In the rows, zero is written as 128.
The rows of Z fall into 4 groups, which share some directions, and each row is roughly a mix of its group's hidden directions.
Z, 136 rows:
[[103 108 137 150  92 140 163 133 120  95]
 [133 140 108 169 139  93  90 121 112 135]
 [161 153 116 100 109 131  97 139 164 135]
 [121 132 101 170 146  97  94 121 119 143]
 [109 100 148 152 138 100 119 148 133 172]
 [143 105  73 132 123 136 100 106 131 143]
 [117 126 132 113 138 138 142  96 169  84]
 [118 113 128 121 179 103 142 124 154  98]
 [123 173 112 125 143  84 108 133 115 147]
 [ 97 134 117 129 167 136 111 145 155 165]
 [160 154 126 130 129  83 104 128 113  98]
 [120 126 153 136  83 128 105 129 135 173]
 [135 136 167  95 115 123 126 157 123  88]
 [112 128 155 112 149 171 147 153 149 150]
 [ 87 121 114 129 140 175 142 116 126 101]
 [151  93 119 125 118  88 162 131 141 151]
 [146 158 163 132  85 135 152 133 108 134]
 [144 109  79 130 122 146 104 100 133 154]
 [131 101 155 103 127 174 149 142 145 111]
 [158 118 180 116 135 147 123 114 156 141]
 [109 119 144 125 173  94 157 135 108 109]
 [141 128 135 130 144 135 155  89 132 179]
 [119 131 170 139 126  87 149 159 120 143]
 [133 138  83 102 125 142  80 137 135 133]
 [165 160 155 108  94 152 131 125 137 118]
 [108 148 160 122  87 114 136 130 121 167]
 [137 145  99 169 130 103  91 110 116 124]
 [ 94 119 144 167 104  95 153 132 119 123]
 [101  85  87 144 140 127 131 110 118 146]
 [ 89 147 108 115  95 145 163 147 121 126]
 [126 149 179 105 141 120 138 166 128 121]
 [114 172 128 135 128  78 106 120 128 115]
 [128 144  89 122 110 122 114 183 123 128]
 [157 120 102 120 136  81  97 138 110 141]
 [126 159 120 122 162 143  88 124 109  97]
 [109 111 101 123 167 162 107 123 158 122]
 [156 137 127 140 100 111  94 129 168 104]
 [112 121 122 127 149  92 159 132 108  84]
 [108 124 132 135 165 146 135 108 155  83]
 [150 135  77 128 106 133 107 152 135 154]
 [169 144 105 140 123 106  86 112 118 142]
 [145 162 181 105 141 129 137 145 121 133]
 [173 131 115 135  98 107  91 108 133 136]
 [152 141 126 123  97 147  77 124 114 151]
 [139 142 104 132 104 121  90 149  87 146]
 [146 128 142 144  92  73 128 126 111 126]
 [136 144  91 100 174 133 114 125 146 145]
 [111 120 156  91 138 159 163 119 104 133]
 [131 133 163 130  99 111 153 142 101  90]
 [125 145 110 110 157 150 116 125 181 143]
 [ 92 109 153 151 140  99 157 116 151 134]
 [122 111 130 122 156 140 165 116 164  91]
 [141  98 129 134 113  93 163 142 131 166]
 [140 106 104 143 176  89 122 131 120 117]
 [108 140 149 117 102 178 152 125 148 118]
 [ 83 153 110 134 125 111 131 166 114 105]
 [155 114 117 119  99 106 147 153 113 169]
 [129  88  97 153 101 127 132  94 121 114]
 [145 143  78 129 112 119 109 158 127 156]
 [ 98 148 120 156 122  87 110 114 114  99]
 [143 152 155 129 127 143 146 101 173 105]
 [130 100 121 131 179 104 154 132 147 110]
 [160 131 112 134  78 108 119  98 116 121]
 [158 149  98 125 125 114  96 159 154 145]
 [ 92 106  96 158 140 135 141 145  96 130]
 [139 156 117 146 148  84 100 156 141 130]
 [141 101 106 118 130 138 165 177 132 131]
 [131 102 123 119 116 150 179 160 149 130]
 [149 179 134 124 118 110 154 134 104 103]
 [130 142 145 122 158 129 170 136 136 174]
 [115 110  99 123 175 144 102 128 158 127]
 [160 136 132 123 163  94  88 135 118 140]
 [ 96 138  80 138 114 123 101 105 111 124]
 [135  94 141 153 150 112 103 145 104  94]
 [133 113 118  99 145 109 124 112 172  91]
 [135 157 153 164  81 120 143 127 121 126]
 [130 149 172  96 105 124 136 132 141  93]
 [147 122 123 120  88 106 140 148 110 172]
 [177 137 106 105 109 142 100 106 121 121]
 [120 154 179 117 137 113 146 159 130 107]
 [134 152 178 132  87 142 146 135 120 121]
 [113 125 174 125 159 130 117 153 152 155]
 [130 130  92 122 155 149 117 167 113  95]
 [103 130 154 102 151 127 152 159  98 148]
 [ 99  84  88 146 125 124 138 112 110 134]
 [ 87 123 135 117 148 152 165 141 142  99]
 [111 131 143 150 175 131 108  97 138 102]
 [120 150 173 121 140 135 111 164 142 156]
 [128 163 162 114 136 107 132 167 130  99]
 [114 135 177 119 150 115 158 145 100 131]
 [107 146 159 143 133 129 105  76 140 120]
 [170 113 140 115 110 103 104 132 155 157]
 [135 123 116 136 129 158  96 113 153 177]
 [110 129 176 132 116 123 138 157  91 146]
 [150 119 131  97 130 169 150 155 146 154]
 [106 129 142 112 179 156 132 156 146 129]
 [164 153 156 129 137 121 105 153 156 153]
 [ 96 109 156 116 113 155 168 136 142 114]
 [131  95 156 138  99 155 156 129 142  98]
 [131 122 108 110 171 158 105 132 165 129]
 [116 122 119 174 140  91  94 126 114 141]
 [136 159 129 122 113 143  71 112 109 130]
 [129 152 118 113  92 165 134 161 102 135]
 [141 122 112 138  94 112 148 109 105  81]
 [ 96 140 153 133 140 152 131  94 155  96]
 [129  80 138 166 144 141 153 149 118 123]
 [110 144 123 124 121 112 106 174 129  85]
 [175 123 164 110 114 123 107 107 143 115]
 [ 96 145  80 132 138 104 138 143 111 106]
 [128 140 144 151  78 113 147 116  94 120]
 [132 172 144 113 157 122 109 157 158 129]
 [118 147 179 128 112 128 132 162 102 145]
 [129 136 154 129 120 101 116  69 144 133]
 [116 126 140 184 111 130 104 127 143 157]
 [102 138 136 133 156 154 127 105 147  82]
 [ 96 132 113 158 105 116 152 109 104  95]
 [127 150 130 140 147  89 102  87 105 122]
 [177 101 150 131 139 134 112  99 143 142]
 [ 98 100 112 158 139 152 102 119 154 149]
 [ 83 121 111 148 162 112 115 149 132 152]
 [ 84 114 133 154 162 127 152 141 141 104]
 [145 122  98  88 146 145 112 112 141  92]
 [125 150 166 161 129 114 123 152 102 158]
 [116 145 156 118 142 121 175 121 138  89]
 [103 112 151 108 131 157 163  98 103 127]
 [122 107 150 158 105 106 143 111  93  98]
 [ 90  92 109 129 162 148 121 128 153 137]
 [165 151 132  85  98 134 113 119 143 141]
 [145 132 158 140 119  98 118 145  99 172]
 [109 163 123 137 133 156  89 140  96 113]
 [149 144 164 118  83 139 149 130 112 107]
 [104  84  84 144 132 127 136 105 118 133]
 [110  94  91 153  99 127 141 104 109 120]
 [120 137  91 172 117 120 140 140 160 149]
 [138 152 110 138 108 139  86 131  85 137]
 [123 113 122  73 160 151 143 134 129 110]]

Which four rows in each list fit none of the groups? Every other row fits one group, some only roughly. Give them in the order they come.
  * q_834: [138 149 128 155 163  81 121 149 125 141]
  * q_563: [ 76 120 156 157 114 128 134 150 132 144]
  * q_103: [107 119 151 143  94 120 150 152 138 170]
  * q_575: [128 153 125 107 171 161 100 110 128 144]
  * q_110: [127 136 139 122 101 119 175 143 106 167]
  * q_428: [118 127 118 137 151 144  79 107 146  94]
  * q_302: [ 97 142 118 153 149 119 165 142 133 167]
  * q_27: [161 134 138 106 111 117 126  99 173 107]
  * q_34: [149 129 151 135 136  67 128 109 115 133]
  * q_221: [132 128 170 138 158 128 166 135 160 140]
  * q_821: [113 124 166 161 102  95 144 147 140 139]
  * q_55: [102 107 174 144 120 143 141  89 126 126]
  * q_755: [109 105 162 160 130 122 154  98 120 103]
  * q_115: [147 138 146  95 143 155 150 119 154 165]
  q_575 q_27 q_34 q_55
  * q_794: [101 125 143 169 144 148 124  88 136 108]
  * q_265: [100 109 118 159 144 116 139 165  94 114]
  * q_674: [168 106 121 122  88 101 110 112 130 146]
  * q_79: [ 99 114 101 145 103 138 123 139  85 153]
  * q_543: [135 149 126 153 162  79 118 146 125 146]
  * q_278: [139 128  78 100 133 166 122 129 110 112]
  * q_910: [147 127 179 103 162 130 140 121 151 127]
  * q_882: [125 125 101 107 119 109 138 159 105 175]
  * q_180: [144 115 120 132 117  65 119 122 100 127]
  * q_451: [155 148 147 105 118 110 100 161 138 160]
  * q_850: [120 115 111 101 169 132 110 100 151  99]
  q_278 q_882 q_451 q_850
  * q_460: [145 135  82 130 103 138 123 110 158 160]
  * q_564: [157 129  84 113 122 111 109 100 101 116]
  * q_523: [101 159 151 159 123  95 101 123 114 115]
  * q_176: [109  99 117 105 118 130 145  75 148 122]
  * q_331: [100 127 111 134 119 134 129 142  80 168]
  * q_421: [ 87 142 125 123 170 105 129 162 123 135]
  * q_503: [115 126  81 136 101 126  96 133  94 128]
  * q_530: [118 135 130 116 107 179 153 165 130 120]
  * q_677: [115 126 189 124 145 118 152 145 140 119]
  * q_652: [108 103 145 174 150 121 150 101 119 117]
  * q_246: [140 150  89 121 137 168  92 139 123 119]
  * q_85: [154 135 142 117 139 117 138 113 172  85]
  * q_392: [144 162 163 111 151 135 139 128 168 116]
  * q_240: [116 152  86 124 118 158 113  99 119 101]
  q_523 q_176 q_246 q_240
  * q_478: [121 118 105 123 151 140 101 135 121 184]
  * q_365: [152 126  77  99 148 149 112 131 116 117]
  * q_134: [151 153  79 123 109 147 120 100 143 129]
  * q_360: [153 143 157 141  94 151 100 126 151 151]
  * q_567: [ 90  97 141 103 147 114 159 134 103 127]
  * q_997: [141 152 180 144 103 139 122 145 146 113]
  * q_236: [155 116  87 122 129 119 104 168 104 137]
  * q_655: [164 157 139 125 135 151 100 138 167 139]
  * q_926: [111 159 122 140 161 136  92 101 146 108]
  * q_696: [ 95 123 103 138  99 128  96 143  89 130]
  * q_879: [135  71  98 125 114 149 146 121 130 117]
  q_365 q_926 q_696 q_879
